One vector is turned by the same rotation once a tick. Each row is the vector after some number of ticks, and that number follows the row.
The counts run from 0 to 364.
[137 133 154 102 111 113 180 119 111  98 169 114 116 136 137 155 114 129
  91 128 134  99 163 112 147 118  99  97  88 108  60 116 129 107  82 139
 107] => 297
[143 147 143  98 114 104 177  91 116 103 153 117 119 110 131 144 148 138
 105  99 137  98 166 120 123 132 136  76  95  85  76 130 146 104 108 173
 106] => 179
[106  93 138 106 122 155 127 105 140  97 172 108  88 134 145 165 138 131
 101 133 109 115 202 122 149 136 124  69 122 111 127 126 113 113  96 176
 129] => 125
[121 120 138  99  98 108 162  96  81 114 162 124 131 115 114 130 142 146
 101 106 116  93 175 134 132 135 119  72  87  99  80 143 125 109 114 183
 121] => 329
[129 124 138  94 130 152 151 115 125  73 186 114  94 155 138 161 134 104
  83 118  90  96 166 136 147 141 133  76 130 115 118 126 111  86 103 148
 124] => 116
[ 95 106 140 139 134 152 154 119 126  69 140  93 122 125 141 151 137 142
 121 102 106  98 172 128 161 135 114  80  95  65 106 137 135 105 120 174
 135] => 48
[112 111 147 144 139 151 159 122 127  65 151  91 117 129 140 153 138 136
 113 109 109  95 165 129 156 127 112  80  96  59 104 134 139 105 112 166
 131] => 45
[114 108 149 116 134 167 181 107 154  77 142  93  96 135 148 179 134 140
 103 143 110 114 157 142 157 140 130  79 145  99 108 138 140  90 101 143
 138] => 235
[111 132 145  84  95 106 171 102 121 108 155 115 107 125 148 160 103 142
 111 118 143 115 181 114 138 139 111  92 101 131  65 117 137 116  84 148
  90] => 290
[122 126 148  99 100 115 200  88  98 113 150  94 134 128 131 138 134 166
 113 143 123 125 164 147 153 136 116  92 113 126  67 162 139 103 123 165
 131] => 216
[128 117 139 107 117 127 173  95  85  88 181  90 115 148 110 129 126 129
 102 126  86  73 159 146 138 146 127 100  98 111 108 131 137  87 124 160
 113] => 339
[129 136 147  97 116 127 212  99 100  92 159  87 133 149 133 141 128 143
 102 141 107 111 145 149 160 137 123 103 122 128  72 156 135  85 123 143
 126] => 222
[129 116 158 125 109 125 180 111  93  81 172  89 119 157 124 150 125 150
 104 143  95  98 159 162 162 138  96 107 104 115  83 145 130  93 116 146
 133] => 75
[127 124 137 100 102 109 168  98  74 106 171 116 132 129 111 123 138 138
  99 110 105  88 168 138 136 135 119  83  87 105  84 144 125 102 122 176
 120] => 332
[125 124 148 109 135 156 199 105 134  72 155  84 103 148 142 166 126 131
 101 143 100 104 144 147 157 143 133  95 141 113 100 137 143  79 111 132
 128] => 230
[119 119 140 132 143 137 168 105 106  73 168  85 122 143 127 132 141 135
 112 119  92  83 169 137 154 138 139  98  90  81 112 130 131  91 137 175
 135] => 193
[134 155 142  84 112 120 158 118 109  78 187 113 102 147 156 144 129 122
  99 105 113 123 170 142 141 146 130  64 131 128  88 154 118 103 111 151
 103] => 258
[118 119 138 100  97 109 160  95  87 115 158 127 129 110 115 133 142 147
 102 105 119  96 176 132 130 135 118  71  89  96  80 143 127 112 114 184
 122] => 328
[136 109 149 116 137 144 172 107 135  95 172  81 105 146 137 156 121 123
  97 151 125  95 175  99 155 115 111 113  91  98  99 102 136 103  88 152
 114] => 155
[131 126 150 113 127 128 181 127 112  86 168 112 121 143 132 154 115 118
  87 124 120  87 157 109 156 116 102 103  83  94  69 112 123  99  86 138
 119] => 301
[115 116 145  80  92 131 176  97 128 116 135 137 119 118 135 176 144 148
  91 123 127 126 166 139 151 137 109  69 132 123  72 150 122 102  89 155
 136] => 99
[134 129 151 110 123 123 182 125 111  89 169 114 121 141 134 155 117 122
  86 125 123  90 158 111 154 115 100 102  84  98  66 113 125 101  84 138
 115] => 300
[ 95  99 145 122 128 151 140 127 130  79 176  88 102 153 157 154 112 135
 111 138 107 122 199 121 172 132 107  91 106 116 109 129 110 117 103 162
 127] => 273
[124 123 137  99 101 109 166  98  76 110 168 118 133 122 111 125 139 140
 100 108 109  91 170 137 134 135 118  81  88 103  81 143 125 106 119 180
 121] => 331
[ 94 120 135  89 113 150 167 110 135  98 134 120 124 119 158 160 146 143
 104 109 122 144 177 129 163 137 124  57 136 111  85 165 113 108 108 172
 138] => 246
[ 99  77 138 109 110 156 174  76 129 117 133  84 115 123 122 160 138 159
 114 152 111 110 178 130 155 138 111  93 116 110 110 137 145 102 107 175
 135] => 354
[125 112 155 125 112 130 180 113  97  79 169  88 120 159 125 151 124 148
 104 143  93  97 159 161 167 138  96 110 104 115  87 142 129  90 116 144
 135] => 76
[ 78 108 132 126 123 143 151 107 123  74 132  98 128 120 142 147 133 151
 128  90 105 106 180 132 156 150 122  79  99  80 105 140 132 105 128 180
 130] => 52
[128 123 137 101 111 118 172  97  75  95 179 101 126 142 110 123 130 130
 100 117  93  77 161 143 137 140 124  95  92 111  97 138 130  91 127 167
 114] => 336
[111 113 144  82  91 132 176  94 132 115 131 135 116 115 136 180 141 152
  93 124 126 126 169 140 149 141 110  70 133 122  72 148 124 102  90 154
 135] => 98
[134 135 137  83 122 142 166 117 113  78 182 123 110 156 137 154 137 104
  76 111  93 100 157 137 151 137 128  80 128 120 100 137 106  82 105 143
 127] => 112
[125 106 140 115 122 137 171  89  97  85 178  81 105 149 111 139 124 133
 105 136  87  73 162 148 138 146 127 103 106 111 119 124 144  87 121 159
 114] => 342
[123 126 143  77  96 128 178 105 116 112 147 139 127 126 135 165 146 137
  83 118 123 126 163 137 152 132 109  70 128 124  68 154 112  98  93 153
 135] => 102
[ 85 109 134  98 121 142 184 102 131 113 136  89 132 111 153 143 115 149
 121 128 143 128 182  89 157 124 116  87 100 107  76 134 140 119 100 173
 109] => 19
[ 86 102 138 106 125 148 177 101 136 112 138  84 123 111 154 147 114 151
 121 138 142 128 185  91 157 124 117  87 100 104  85 131 142 123  97 174
 113] => 17
[136 132 154 105 114 115 179 121 112  94 169 115 118 138 135 155 115 124
  88 128 130  95 161 112 149 117  99  99  88 103  61 115 128 106  82 138
 110] => 298
